rotation steps, each row followed by its count of steps
The counts run from 0 to 467.
[ 12  18   6  -8  10   0  23 -35   0   1   6   3   0   4  10  28  -8  -1
  -6   4  24 -25  26  17   6  -5  -9   8  15  -8 -29 -12  14   5  10]
118
[-28   9  -8 -13  12   5  20 -17 -12  -5  22  -2   5  -9 -10  24  31   2
  -9 -14  28  -7  19  33  11 -12  24  -4   6  -4 -10  -3  -2   2  16]
277
[-12   0  17 -31   5  10   6 -18  -3 -15  -6  -6  10  -7   2  27  -3   6
   4  22  16 -37  36  21   6  -5  16   4  15  -8 -10  -1 -15   4  15]
37
[-16  -9  -3 -16  10  -1  33   3   9 -14  11  -8   1 -23  13  13 -18   3
 -32   6   5 -10  17   2  14 -23  -9   6  -1 -14 -35   0   6  28   1]
413
[ -6  16   4 -11  22   7   3 -28  14 -12  21 -13  18 -18  20  16  16  -1
 -14  12  18 -14  23   9  12   3  -3   0  11   2 -38 -12 -14 -11   8]
434
[-35 -11   5 -32  16 -17  11 -14 -15 -16   2  -3   7 -21  -6  17 -15 -19
  -7  13  15  -9  26  15  17 -13  11  13  -2  -6 -15  13  -5   0  16]
50
[-20 -12 -16 -18  16 -14  12 -15  -3 -11  12  -6 -16 -21 -24   2   2  10
  -3 -11  29 -11  14  20  14 -18  12  13  -8 -13 -30   2   5  19  10]
269
[-11   2   9 -27  17  -9 -11 -28   0 -22  10 -11   6 -19  11   9   2  -1
  -8  16  13 -28  23  19   8   0   7  15  11  -2 -29 -11 -16   8  16]
241
[-21   4   0 -21  20   3 -13 -29  -5 -22  14 -13  14 -10 -14  24  22   2
  -1   2  20 -23  22  26  12   1   9  -1   9 -11 -18 -11 -11   3  14]
259
[  0  10   9 -19   9  -3  30 -30  -3  -8  -4   3  18   0  10   8 -13 -11
  -2   5  23 -16  22  28  13  -6   2  22  21  -4 -26  -1  -6  -1  19]
135
[-25 -13 -10 -21   8  -6  45  -3   0  -3   2  10  -9 -10  -9  19 -19   6
 -12   7  15   3  21  14  18 -32   2   2  -6 -11 -16  12  10  -1   6]
394
[-23   4 -16 -12   3  15  23 -18  -9 -16   6  -6  12   1 -17  20  14   4
 -22 -11  12  -1   6  31  20 -15  -1  -2   9 -24 -24  -3  -7  23   7]
167
[ -3  -4  -3 -36   9  -9   5 -27  14  -9  -2   1   0 -10   8   0 -14   6
  -3  30  16  -5  26  13  20 -14  -2  12   2  -3 -33   3 -19 -18  -2]
236
[-22  -3 -21 -26  14  -1  38 -11  16   8  19  11   9 -17   3   9   1  11
 -18   9   7  -5   6   5  -3 -20   2   5   0 -12 -36 -21   1   8  13]
408
[ -8  -5   6 -14  27  -3  23  -5  19  -2  17   5 -11 -24  20  20  -7  11
  -3  19  22 -12  36   0   3 -23   3   0  -2   6 -18  -2   6 -20   7]
206
[ -3  17   1 -14   9  -1  -7 -34  -5 -17  15 -15   8  -9   2  11  25   7
  -4  -2  24 -19  22  32  14  -2  14   8  14  -6 -26  -9 -18   8  14]
355
[ 16   7   0 -23   4  -4  33 -22  10   1  -7  11  -1   3   9  10 -21  14
  -2  17  27  -7  31  18  16 -16   1  10  10  -8 -33   3  -8 -10  -1]
123
[-18   0  -8 -16  13 -18  -3 -23 -18 -18  11 -10 -25 -10 -16  20   4  11
  -6  -2  22 -18  21  34  17 -14   9   5  -3  -9 -15  -3   7  18  16]
366
[-21   2  -7 -41   2 -11  11 -29  -1  -2  -3   5   3   4   5   7  -8   5
  -2  23   8  -3  18  37  20 -13   8  10   7  -5 -21  -2 -21 -15   6]
139
[  2  12   3 -28  -3 -10   7 -23 -11  -6   6  -2  -7  -3  12  20 -19   0
 -18  16   5 -29  25  22  17  -1   4  13   4 -11 -28  -2  -4  28   8]
131
[  0  -5   7 -26  11  -9 -11 -25   2 -19   9 -13  -1 -16   9   3  -8  11
 -17  14   8 -32  17  19   3  -5   2  17   9  -7 -33 -17 -13  21  10]
240
[  8   9  -4 -21  15  -5  24 -39  13  -1  -4   6  18   4   5   9 -16  -5
  -8  14  21 -10  12  19   7  -9 -12  18  17 -12 -41 -17  -3  -7  14]
232
[-25   3   6 -17  11  17  26   3  -4  -7  10  -8   6 -15  -5  41   9  10
 -11   7  18 -18  37   6  16 -14   9 -17  -2  -6 -11   8  -3  -2   1]
290
[  8   2  11   4  29  -2  13 -22  10 -25   5 -13 -16 -10  11  22  -3   5
 -11   5  28 -15  32  11  10 -18 -18   4   7  -2 -30   1  15   5   2]
3
[-16  -7   2   0  21  12  20  -6   1 -22   7 -15   0 -22 -19  25   7   1
 -17  -7  26 -13  25   4   7 -21  -4  -3   3 -14 -21   1  15  20   4]
178
[-18  11  -6 -18  15   4  16 -23  -7  -2  14   1   3   2 -16  22  23  16
   6  -4  27 -16  20  37   4  -7  17  -5   8  -8 -11 -11  -9   0  16]
373
[  5  -8 -14 -19  19 -14   0 -34  14 -17   1  -7 -11  -9  -9   0  -7   9
  -2   8  25  -7  14  19   7 -15  -7  17   5 -13 -38 -12   4   4   8]
347
[  2  12 -13 -15   0   2  10 -23  15 -10  15  -8  -3  -9  18  -3   8  24
 -19  10  14   4  15  29  20 -13   0   2   5  -1 -45 -11 -23  -2  -9]
439
[  0   4  -3 -13   8   2  11 -17  17 -22  14  -6  -3 -13  19  -7  10  23
 -16  13  24   3  20  25  19 -14   2   6   6   4 -38  -3 -24 -15  -5]
440
[-16   8 -17 -20  12  -5  32 -20  18  12  25  14  -2  -5  17  19   0   8
 -16  11   5  -3   8  17   1 -22  -3  -2   6  -7 -32 -23   3  -3  12]
312
[  1  -2 -20  -6  20  -7  25 -12  16  -1  18  -1 -22 -20  -1  11  -3  14
 -10  -3  26   4  24   1  16 -25  -7   1  -8  -8 -38  -4  17   1   0]
94
[ -1  19   2 -22   1  -6   8 -32  -6  -4  11  -3  -4   6  18  27 -21  -6
 -21  16   1 -16  22  13  17  -4 -16   6   8 -18 -37  -7   4  20   7]
227
[-12  -2   0 -28  11 -17   4 -24  11 -15  10  -5  -8 -18  25  -1  -8   4
 -17  23   9   3  23  20  23 -13  -3   9  -5   6 -35   3 -17 -14  -1]
332
